Each row is where one point has got to under a steady rotation. How many ticks took it there?
The counts run from 0 to 460.
[ -6.9   9.3   1.3   9.0  24.2  -3.5  -0.1   4.6  -8.9   8.6 -20.6  -9.9
 -18.8   3.4  51.6  12.6  -1.7 -13.1  12.0 -12.1  -9.6 -22.0  -8.0  36.8
 -13.5 -15.8 -56.1  11.1  -4.9  11.5  29.0  -5.9  22.4   8.1 -17.9  17.6
 -21.9 -42.6 -43.3  46.3   0.2  17.1 -36.7  12.5]
333
[ 10.7  44.5 -10.5 -23.1  49.5  -3.1  14.5  22.0  -0.3 -10.8 -37.6  22.9
  26.1  27.7  23.8   1.8  15.9 -26.5  -9.4 -24.4 -14.0 -13.8 -13.7  63.0
  -2.9 -25.1  -9.7  24.1 -15.4 -18.0 -10.5 -11.6  -1.7  33.1 -42.1  13.0
  -9.7   4.9  -6.8  15.1  12.0  -3.9 -24.0  -4.8]
15
[-21.6  31.1  19.2   2.5  29.6  -9.5  14.9  24.8  21.6  -3.2 -20.3 -24.8
   9.3  -5.7  39.7   3.6   4.5  -5.2  20.6 -19.1 -13.4  -7.1  -5.0  53.5
 -16.1 -23.7 -10.7  20.3 -12.8   2.4   1.2  10.4  35.5  54.2 -30.0  -8.4
  -7.6   6.4 -26.2  32.7   5.5  18.0 -17.4  39.1]
271
[ 11.8   1.5  -7.5  18.6  13.9   3.1  -0.5  10.5   8.6   5.3 -21.0   9.4
  -8.6  14.6  60.9 -13.5   5.8 -22.5   3.7  12.4  -1.7  -0.4 -11.6  30.0
 -16.6 -20.5 -70.3  17.4   2.6  -2.7  -4.5  12.1  10.1  21.2  -4.2  -6.3
 -24.2 -21.1 -31.1  30.1  27.6  -2.9 -62.8   4.7]
227
[ -1.1  16.9  -6.1   2.3  21.9   9.6   9.3  26.3  28.7 -25.9 -29.1 -31.5
  26.0  12.8  31.1   1.3  16.3  -3.1 -14.2 -10.4  14.1  35.6   2.6  46.3
  -4.3   3.1 -23.2  32.3  -2.6 -35.6 -22.7   9.7  38.4  11.4  -6.6  -1.3
  -9.3  12.2 -32.3  22.9  36.6  23.7 -39.5  23.8]
27
[  4.7  17.7 -44.4 -11.5  13.9  11.6  17.1   8.1  -3.1 -25.5 -23.6   4.8
   0.6  33.8  29.9  13.9  25.9 -26.7 -25.6   6.3   1.8 -10.1 -16.7  41.5
   0.1 -17.2 -62.8  30.5   2.2  -7.8 -18.0 -10.5  13.2  16.6 -16.6  14.0
 -22.8 -23.6 -28.3  27.4  38.3   7.3 -29.9   3.5]
296
[ -1.6 -15.7  -9.0  23.7  10.3  -8.5 -11.2  -0.6   8.2   1.0 -12.8 -33.3
  30.3 -12.4  36.7  -8.0  14.1 -42.1   8.4 -46.7   1.9 -12.1 -18.5  26.0
  -1.5  -5.5 -48.7  34.4   4.2  -5.3 -15.8 -23.5  56.5   1.6  12.6  -7.4
 -22.9  -7.9 -17.7  19.2  -2.7   6.7 -32.3   0.7]
139
[ -7.7 -10.9   7.7  20.2  17.8  11.1 -10.6  20.9 -11.0  21.5 -25.1 -11.3
  -1.3  15.1  37.0 -10.6  16.8 -31.9  20.0 -17.3   5.4   5.7 -19.4  15.1
  -0.9 -25.9 -65.5  14.6  -3.0   5.4  21.7 -13.5  33.9 -10.4   0.0  14.6
 -30.4 -29.6 -43.8  23.1  22.6   8.0 -55.1 -12.9]
328
[ 17.8  18.2  -3.0  -5.0  49.0   6.5  -9.2  14.9   2.2  14.3 -27.9  18.9
  -8.2  36.0  41.8  11.3 -12.5 -15.7   8.8  -7.3  -3.5   2.8  -5.2  52.0
 -23.3 -25.4 -38.5  -7.1 -30.8 -11.0  17.0  -3.1   4.9   3.9 -23.5   5.5
 -16.1 -34.4 -39.3  33.5   6.5   9.6 -37.5   4.3]
158
[ 12.7  -5.2   1.8   5.3  40.7   9.0 -25.6  18.5  -0.4  14.0 -39.5   1.5
  25.0  44.4  23.6 -13.2   5.2 -39.5   9.1 -37.5  -0.1   4.6 -15.5  35.4
  -9.4 -26.8 -28.9  14.0 -20.7 -36.6  13.4 -29.1  25.1 -18.7  13.6   0.6
 -10.0 -24.1 -26.8  14.3   6.4   8.7 -41.2 -25.8]
154
[-22.0  32.0  21.2   6.6  24.7  -0.2   9.8  34.6  12.2   1.9 -12.4 -31.7
   6.7   1.0  23.4   8.3   7.8   0.6  24.2 -28.7   8.3   9.9  -5.7  48.1
 -15.6 -24.3 -13.8  15.2 -16.0   7.7  -1.8   9.4  51.7  37.1 -40.0  -1.0
 -21.5   6.2 -32.7  23.6  17.3  19.3 -21.1  38.3]
270
[  8.7  10.1 -28.7  -7.9  17.9   5.0   1.5  10.6  23.8 -24.5 -15.1 -32.8
   4.8   7.5  25.1  26.1   4.4  -6.8 -20.7 -16.7  21.8  17.6  -6.8  46.3
 -10.2   7.5 -43.2  19.2  -1.3 -28.8 -24.4  -8.8  52.0  -6.8 -10.0  -4.8
 -20.4  -9.1 -29.6  35.2  24.6  21.3 -29.7  29.6]
300
[ -7.5   8.0   7.2  19.9  33.0  19.7 -11.3  21.5  -8.0   8.9 -21.8 -31.4
   9.7  43.6  14.4  12.5  -4.8  -5.7   1.3 -30.2  14.7  22.5 -11.3  37.2
  -1.2 -20.0 -40.6   7.1 -17.9  -8.3  28.9 -16.9  32.0 -14.8  -5.6  16.9
 -21.2 -32.3 -43.9  20.8  23.4  19.1 -36.6   9.0]
162
[  3.4  33.3  -9.3   8.7  37.6  12.3   5.0  28.6 -20.6   7.3 -19.9 -22.4
  52.1  15.7   3.4   4.7  15.5 -13.1  -3.9 -56.6  24.4  13.6 -26.0  46.1
  12.4  -9.2  -6.9  23.1 -11.6   0.3  -3.8 -13.5  35.9  10.2 -41.9  15.8
 -14.5  20.2  -8.1   0.0  21.0  -0.7 -29.9   1.5]
450
[ 28.1   0.5 -17.3 -10.8  30.9 -12.5 -15.4   3.5   8.7  -3.6 -38.9  26.9
  13.8   9.8  58.6 -14.0   7.1 -41.0  -3.3 -13.9 -20.7 -23.6 -11.2  40.9
 -13.4  -6.8 -48.9  24.7  -1.7 -27.8  -5.5 -11.8  -0.7   3.2   7.2   0.9
 -10.8 -21.3 -22.3  27.5   2.4   1.8 -51.3 -16.1]
53
[ 10.7   8.5 -29.9 -18.4  28.4   1.1  -1.4  17.8   1.6  -4.5 -23.8  20.1
  25.9  24.3  29.9 -11.3  34.8 -51.1  -6.4 -22.6  -0.7 -10.6 -22.0  42.6
  -0.5 -23.6 -43.5  29.2  -3.4 -26.0 -21.1 -25.0  17.9   7.7 -11.3   4.8
 -21.8  -2.6 -11.0   4.2  26.5  -6.0 -35.8 -20.1]
388
[  9.2 -11.0   6.7   1.5  34.6 -22.4 -17.0  -3.1  21.4   7.5 -14.8 -30.6
   3.2 -18.6  51.2   4.4  -9.7 -26.7  18.5 -50.2  -8.4 -15.4  -3.1  45.2
 -26.2  -7.9 -28.9  14.1  -9.0 -17.1   1.6 -15.8  50.7   1.0  -9.7 -13.4
 -22.3 -18.7 -25.3  38.6 -19.2  16.0 -26.7  17.0]
240
[ -5.9  16.1 -29.2   2.6  16.3   1.4  11.9  12.2  -5.6 -23.5  -0.9  -7.1
  25.7  28.9  17.3  15.3  19.9 -39.2 -17.9 -28.6   8.2 -13.9 -25.0  50.7
   2.0 -32.1 -46.8  31.9  -2.5  -1.2 -35.9 -26.3  41.2  37.1 -20.6  -2.6
 -27.0   0.5 -12.4  13.9  24.1  -4.7  -8.6  17.1]
206
[ 25.9  12.6 -13.5  -8.2  53.6 -10.1  -9.4  12.6  -8.7  25.7 -23.7   3.6
  -1.6  -2.6  33.6  13.1 -14.3 -11.5  20.2 -52.1  11.3 -10.6 -14.0  55.7
 -21.4 -16.9 -14.9  -5.8 -28.3  -2.5  12.2 -10.5  28.1   0.9 -39.8   4.7
 -25.3 -20.2 -17.8  23.1  -2.7  -1.1 -36.8   0.3]
248
[-17.7  33.1  13.4  18.7  38.6 -11.5  12.1  21.9 -14.6  20.6 -12.5  -8.8
  14.7   5.8  36.3   1.5  -4.1 -10.6  13.9 -33.1  -8.4 -27.3 -16.7  52.0
 -13.3 -28.9 -26.1  20.1 -20.9  26.6   8.3   3.3  18.3  50.3 -39.5   4.3
 -21.5  -2.5 -16.8  21.2   2.3   1.4 -22.3  22.3]
174
[ 16.6   1.0 -22.9 -14.5  26.2   2.1  -6.8  15.9  16.2 -11.2 -34.3   6.4
  34.5  23.7  29.4  -8.0  30.5 -48.3  -7.9 -26.7   6.4   6.1 -14.6  39.9
  -2.0 -14.2 -35.1  33.4  -3.3 -41.3 -23.8 -29.1  36.6  -6.5   3.3  -2.8
 -16.8   1.0 -14.4   3.0  27.4   0.6 -33.6 -29.3]
389
[ -8.8  26.3  15.7   2.4  51.4   4.7  -6.2  31.0 -15.7  14.2 -29.9  -6.1
  49.2  39.1   7.2  -3.1   9.9 -28.3  10.8 -52.9   1.6   4.7 -20.9  55.1
  -5.9 -30.6  -0.1  22.6 -27.7 -15.7   9.9 -26.3  25.6   9.2 -23.5   8.0
  -4.6   9.1 -19.2   4.0  12.1   1.5 -23.5 -10.5]
351
[  7.3  25.0 -28.0 -14.3  21.3   0.7   8.6  16.3  -0.3 -18.7 -45.8   1.4
  30.2   8.6  37.3 -10.4  45.0 -29.4 -17.0 -23.3  -1.6  -8.2 -18.1  33.5
  23.3   2.4 -39.9  44.6  11.4 -17.7 -11.5 -12.1   7.5   5.0 -16.4  31.0
  -6.8  -4.2 -18.5   7.5  33.3   6.1 -40.7 -18.6]
289
[ 24.2  15.6 -42.5 -17.1  29.4   1.7   7.2  12.2 -15.1  -0.9 -23.8  30.2
  14.4  15.4  41.9  -7.1  33.0 -42.6 -16.9 -10.4  10.0 -22.4 -24.9  41.6
  -2.3 -13.0 -46.3  26.8  -0.1  -4.1 -25.9 -16.1   9.5  12.6 -26.2  10.2
 -29.1  -8.9  -7.2   7.1  28.0 -13.1 -41.1 -18.9]
387
[ -2.8  26.7 -19.8   2.6  17.9   7.2  24.1  25.7  13.2 -23.4 -17.1 -10.6
   4.8   5.6  42.6   9.6   2.3   7.4 -13.2  15.1  11.7  15.1  -4.7  46.5
  -9.2  -8.9 -48.4  27.6  -0.7  -3.3 -24.8  17.7  21.5  37.9 -28.7   5.0
 -17.6   0.3 -27.1  31.0  35.0  14.5 -44.8  35.6]
29
[  2.7   1.6 -20.7   0.6  24.8  -7.7  -0.4  11.1  17.3 -17.1  -9.7 -30.2
  43.2  11.5  16.9   6.2   9.3 -33.4 -18.6 -45.4  13.1   8.8  -9.5  57.2
  -2.0  -8.3 -17.8  36.4  -4.0 -29.4 -38.9 -24.1  56.0  15.5  -4.6 -19.8
 -17.3  16.8  -5.7  11.0  16.9   8.3 -15.4  15.9]
208
[ 17.5  -7.2 -11.7  29.6  24.1 -10.2  -9.4  12.7   9.9   5.4  -3.3 -25.2
   6.7  -2.8  46.0  12.3 -34.4  -4.5   1.5 -31.0  19.0   6.4  -6.0  45.1
 -29.3   0.6 -39.1  10.3  -6.2  -4.7 -16.2   3.6  43.1  10.3  -8.0 -15.6
 -22.5 -12.6 -20.8  33.8   3.4  11.5 -44.9  39.5]
407
[  5.0  -2.9 -21.7  33.4  12.4   0.8   2.3   1.8  -3.0 -25.1  -5.2 -33.8
  41.6  24.9  23.0  12.7  -2.6 -26.4 -24.6 -37.2  13.4  -3.3 -24.0  44.8
   4.0  -3.5 -56.4  35.8   5.8 -10.6 -28.1 -28.0  43.2  17.0   7.2  -3.9
 -14.3   0.1 -13.5  28.0  22.5   4.2 -27.2  16.9]
305
[ -7.5  30.8  10.0  -4.0  40.2  -0.4   5.4  37.7  -1.3  23.4 -22.5 -14.4
  21.2 -20.6  31.0  -1.6   9.1  -3.8  33.9 -46.6  12.3   7.9 -15.7  42.8
 -13.7 -15.4   1.6  12.9 -20.7  13.0   4.0   1.9  52.5  21.1 -51.8   1.1
 -24.5  16.5 -16.7   8.8   2.7   1.2 -37.9  14.0]
179
[ -8.9  18.2  23.3  10.0  35.2  10.5  -4.0  26.6  -6.6  24.5 -51.8 -26.6
  41.2   1.8  25.8 -18.7  21.2 -12.0  17.2 -38.6  -3.3  13.4 -14.6  30.4
   6.6 -11.2 -17.5  26.3  -4.8  -6.5  31.6  -4.6  17.9  -3.1 -14.3  28.3
  -3.5   6.9 -34.4   6.4  13.1  14.1 -49.1 -20.8]
86
[  2.8  39.6 -13.4 -13.3  43.6   5.4   6.1  15.7 -15.1 -13.2 -44.4   9.2
  47.1  25.6  18.0  -3.9  23.3 -25.0 -16.3 -33.5  -7.5  -8.5 -21.4  56.1
  14.4  -9.7 -11.7  37.4  -4.1 -20.4  -4.3 -17.5  -4.4  21.3 -26.8  24.1
   0.2   8.3 -12.8  10.0  19.9   1.1 -25.4 -16.2]
16
